Here are some points, one per row:
[-0.9 -0.5  1.  -0.3 -0.7  0.9  0.3 -1.6 -2.   1.4 -0.4  0.1  0.4  2.
 -0.2  0.5  1.   1.5 -0.5 -0.6  0.1  1.9 -3.2 -1.5]
[ 0.1  1.2  0.1 -0.8 -0.4  0.3 -0.4  1.2  1.8 -0.6 -0.6 -0.7  4.  -0.6
 -0.5  1.1  0.3  0.8 -1.6  2.4 -0.2  1.4 -0.9 -0.6]
[ 0.  -0.7  0.4  0.7  0.3  1.2  1.  -0.4  0.2  0.4 -0.2  0.  -0.8 -0.5
 -0.1  0.  -0.5 -0.9  0.5  0.8  0.8  2.1  1.  -0.4]
[-0.9  1.2  0.6 -1.  -0.3  0.  -0.2 -1.6  3.3 -0.3  0.5 -0.1 -0.4  0.1
 -0.8  1.   0.3  1.8  0.   0.  -1.  -2.4  0.9  1.4]
[ 0.9 -1.4  0.3 -1.8 -0.1 -0.1  0.6 -0.2  1.1  0.   0.6  0.4 -0.3  0.3
  1.5  0.7  0.4 -0.9 -0.6  0.4  1.3 -1.1 -0.3  0.4]
[ 1.2  1.1 -0.7 -0.7  1.   0.2  1.8  1.6  0.8 -2.4 -1.5  0.  -0.9  1.5
 -2.   1.5  1.3 -0.9  0.2 -1.4 -1.3  0.8 -0.1 -1.2]
[ 1.1 -0.6  2.1  0.1 -1.4  0.5 -1.5 -2.1  0.7 -0.1 -0.3 -0.9 -0.3 -1.4
 -0.1 -0.8  1.   0.   0.3  1.1  1.1  0.9  2.8  0.8]
[ 1.1  1.4  0.2  2.6  0.2  0.1  1.3  1.  -0.8 -0.1  0.3  0.7  1.3 -2.6
 -0.5  0.   0.3  1.9  0.9 -1.3 -1.3 -0.5  0.1  0.6]
[-0.5 -1.   0.5 -0.2 -0.7 -0.6 -0.1  0.   0.3  0.2 -0.8  1.2  0.5  1.1
  0.7  0.8  0.5 -0.5  0.3  0.9  1.4 -0.6 -0.6 -0.2]
[-1.3 -0.8 -0.1 -0.1 -1.3  0.3  0.3 -1.7 -0.6  0.1 -0.4 -0.7 -0.9  0.9
 -0.5 -0.6  1.9 -2.   0.   0.1 -0.2  0.9 -1.7 -0.8]
[-0.9  0.1  0.4 -1.   0.1  0.5 -0.6  0.6  1.1  1.1  0.4 -0.6  0.  -0.3
  1.1 -0.2  0.3  0.3  0.2 -1.2 -0.2 -0.3  1.3  2.5]
[ 0.9 -0.3  0.8  0.  -2.  -0.2  0.1  1.1 -1.7  1.   0.  -0.2  1.   2.2
 -0.2  1.1 -1.1  1.3 -0.7  1.5 -0.4 -0.9 -1.   0.9]
[ 1.   0.4  0.5  1.9 -0.8  0.  -1.7 -0.7 -2.7 -0.9  1.   0.5  0.5  0.
  0.4 -0.9 -0.7  1.3 -0.1 -0.5 -0.1 -0.1 -0.6  0.3]
[ 0.4  0.5  1.8 -1.4 -1.6  0.5  0.  -0.8 -2.   0.1 -0.3 -0.4 -0.4  0.6
 -0.2  0.   1.  -0.9  0.9  0.2 -1.2  0.8 -0.5 -0.6]
[-0.9  1.5 -1.  -1.2  0.4 -0.6 -0.8  1.   0.6  1.9  0.9 -1.   1.6  0.3
  0.4 -1.  -0.9 -1.3  0.1 -0.4  0.2 -0.6  1.8 -0.2]
[-0.1  0.  -1.2  0.7  0.1  0.5  1.   1.  -2.1 -0.7 -0.2 -0.3 -0.6 -0.2
  1.2  0.9 -0.2 -0.5  0.7 -0.6  0.9 -0.8 -0.4 -1. ]
[ 0.3 -0.4  1.4  0.   0.9 -1.1  0.9 -0.7 -1.5 -0.1  0.1  0.5  0.5  1.6
 -0.5  1.5 -1.6 -0.9 -0.5  1.7  1.2 -0.1 -1.4 -1.4]
[-1.2 -0.7 -0.4 -0.7 -0.6 -0.6 -0.1  0.7  2.1 -0.2  1.  -0.4 -0.2  0.6
 -2.4 -0.4  0.4  0.3  0.5  0.2  1.6  0.  -1.2  0.6]
[-1.2 -0.4  0.3 -2.5  0.1  0.3  0.4 -1.6  0.1 -1.5  0.1  0.4  0.3  0.7
 -1.3  0.5  1.1  0.2 -0.4  0.3  0.8  0.7  0.5 -0.3]
[ 0.1  0.2 -2.1  1.9  1.7  0.5  0.7  1.7  2.7  0.2  0.3 -1.6 -3.4 -1.7
  1.1 -0.8 -0.1 -1.1 -0.7 -0.9  0.1  1.6  1.5 -0.4]
[-1.  -0.1 -1.6  0.5  2.5  0.7  0.7  0.1  2.2 -1.2  0.4  0.   0.4  0.
 -1.9 -0.5 -0.2 -1.1 -0.2 -1.  -1.3 -0.4  1.6 -0.5]
[ 0.5  0.  -0.6  0.1 -2.2  0.1 -0.5 -1.2 -2.2  0.4 -0.3  0.8  1.1 -0.6
  1.6  0.4 -0.6  0.8 -1.6  1.  -1.  -0.5  0.4  0.2]
[-0.7 -1.7  0.6  0.9  0.  -0.2 -0.8  0.4 -0.1  0.6 -0.7  1.1 -1.   0.6
 -0.4  0.1  1.6 -2.  -0.4  0.7  0.   0.2 -0.3  0. ]
[-0.2  0.4 -0.6 -0.2  0.  -0.6 -0.5  0.6  1.4 -0.5  0.4  1.  -2.2 -2.3
 -0.6 -1.4 -0.7 -0.2  0.1 -0.6  0.5 -0.1  0.1  0.6]
[ 1.6  0.7 -2.2  0.8  0.4  0.2 -0.4  1.1  0.1  0.2  0.5  0.4  0.  -1.4
  2.1 -0.9 -0.4  2.8 -0.1 -0.4 -1.9 -0.6  0.2  0.7]
[-0.9  0.5  2.1 -0.6 -0.7 -1.1  2.5  0.8  0.  -0.5 -1.  -1.7  0.4  0.4
  0.   0.5  0.7  0.3 -0.7  0.8 -0.5  0.1  1.  -0.5]
[ 0.5 -0.2 -0.2 -0.3  0.8 -1.3 -0.3 -0.9 -0.7  0.7 -0.7  1.5 -0.7 -1.
  1.2  1.  -1.3 -0.7  0.2 -1.1  1.1 -0.2 -0.9 -1.5]
[ 0.4  0.7 -2.1 -0.2  1.   0.6  0.3 -0.8  1.6 -0.3  0.3  0.4  0.2 -0.2
 -0.4 -0.8 -0.5  0.   0.6 -1.5 -0.3 -0.1 -0.1  2.1]
[ 0.6 -0.1  0.1  1.5 -0.5  0.4 -0.8 -0.4 -2.4 -0.1  0.5  0.5  0.  -0.5
  0.4 -2.  -1.   0.7  2.1 -1.2  0.4 -0.6 -1.8 -2.1]
[-1.4  0.2  0.9  0.   0.6  0.2  1.  -0.3  1.8 -1.4 -0.7 -0.4  1.2 -1.7
 -0.6  2.  -0.7  0.4 -0.8  2.7 -0.4  0.5  0.7  0.3]
[ 1.7 -1.  -0.9  1.   1.3  0.1 -0.2  0.8 -0.3  0.2  0.5 -0.5 -0.3  0.2
  1.1 -0.7 -1.  -1.1  0.  -1.8 -0.9 -2.  -0.8  0.9]
[-1.3 -0.8  0.4 -0.8  1.5  0.4 -0.7  0.8 -0.1  0.1  0.4  0.1 -0.5  0.6
 -0.8 -0.7 -1.   0.4  1.4  0.2 -0.4  1.   0.4  1.2]
[ 0.5  0.4 -0.1  0.8  0.3  0.3 -2.   1.4 -2.3 -0.4  0.4  1.7  0.1  0.1
  0.8 -1.   0.1 -0.3  0.6 -0.7 -0.5 -0.2  0.1 -1.1]
[-0.8  1.4 -1.1 -0.5  1.5 -0.8  1.5  0.6 -0.5  1.4  0.8 -0.6 -0.2  1.4
 -0.5 -1.   1.3 -1.2  0.   0.2  2.3 -0.8  0.8 -0.2]
[ 0.5  0.1  0.3  0.2 -1.  -1.3 -0.7 -1.6  1.7  1.2 -0.6 -1.6 -0.7  0.4
  0.7  1.1  0.   0.9  0.   0.1  0.1  0.8  0.8  0.6]
[ 1.  -0.9  0.3  0.8 -0.4 -0.5 -2.1 -0.1 -1.5  0.3 -0.9  0.3  0.3 -0.7
  0.3 -0.9 -0.6  0.6 -0.9 -0.3 -0.4 -0.7 -0.2  0.5]
Along one direction, these points spread out more than along any other. Take the direction at right angles to it along which they spread out most. Then take the direction at right angles to both along which they spread out most. Go by this last direction. For each point below, how far along it does it lie, from 0 to 99? 50 is the average, and the first point above lies past it. One standard deviation of the points above along it is 16.
[-0.9  1.2  0.6 -1.  -0.3  0.  -0.2 -1.6  3.3 -0.3  0.5 -0.1 -0.4  0.1
 -0.8  1.   0.3  1.8  0.   0.  -1.  -2.4  0.9  1.4] 23
[-0.1  0.  -1.2  0.7  0.1  0.5  1.   1.  -2.1 -0.7 -0.2 -0.3 -0.6 -0.2
  1.2  0.9 -0.2 -0.5  0.7 -0.6  0.9 -0.8 -0.4 -1. ] 67
[ 0.  -0.7  0.4  0.7  0.3  1.2  1.  -0.4  0.2  0.4 -0.2  0.  -0.8 -0.5
 -0.1  0.  -0.5 -0.9  0.5  0.8  0.8  2.1  1.  -0.4] 60
[ 1.2  1.1 -0.7 -0.7  1.   0.2  1.8  1.6  0.8 -2.4 -1.5  0.  -0.9  1.5
 -2.   1.5  1.3 -0.9  0.2 -1.4 -1.3  0.8 -0.1 -1.2] 75
[-1.2 -0.4  0.3 -2.5  0.1  0.3  0.4 -1.6  0.1 -1.5  0.1  0.4  0.3  0.7
 -1.3  0.5  1.1  0.2 -0.4  0.3  0.8  0.7  0.5 -0.3] 55
[-0.9  0.1  0.4 -1.   0.1  0.5 -0.6  0.6  1.1  1.1  0.4 -0.6  0.  -0.3
  1.1 -0.2  0.3  0.3  0.2 -1.2 -0.2 -0.3  1.3  2.5] 36
[ 1.7 -1.  -0.9  1.   1.3  0.1 -0.2  0.8 -0.3  0.2  0.5 -0.5 -0.3  0.2
  1.1 -0.7 -1.  -1.1  0.  -1.8 -0.9 -2.  -0.8  0.9] 58
[-0.8  1.4 -1.1 -0.5  1.5 -0.8  1.5  0.6 -0.5  1.4  0.8 -0.6 -0.2  1.4
 -0.5 -1.   1.3 -1.2  0.   0.2  2.3 -0.8  0.8 -0.2] 74
[-1.3 -0.8 -0.1 -0.1 -1.3  0.3  0.3 -1.7 -0.6  0.1 -0.4 -0.7 -0.9  0.9
 -0.5 -0.6  1.9 -2.   0.   0.1 -0.2  0.9 -1.7 -0.8] 74
[ 0.3 -0.4  1.4  0.   0.9 -1.1  0.9 -0.7 -1.5 -0.1  0.1  0.5  0.5  1.6
 -0.5  1.5 -1.6 -0.9 -0.5  1.7  1.2 -0.1 -1.4 -1.4] 63
[ 1.1  1.4  0.2  2.6  0.2  0.1  1.3  1.  -0.8 -0.1  0.3  0.7  1.3 -2.6
 -0.5  0.   0.3  1.9  0.9 -1.3 -1.3 -0.5  0.1  0.6] 31
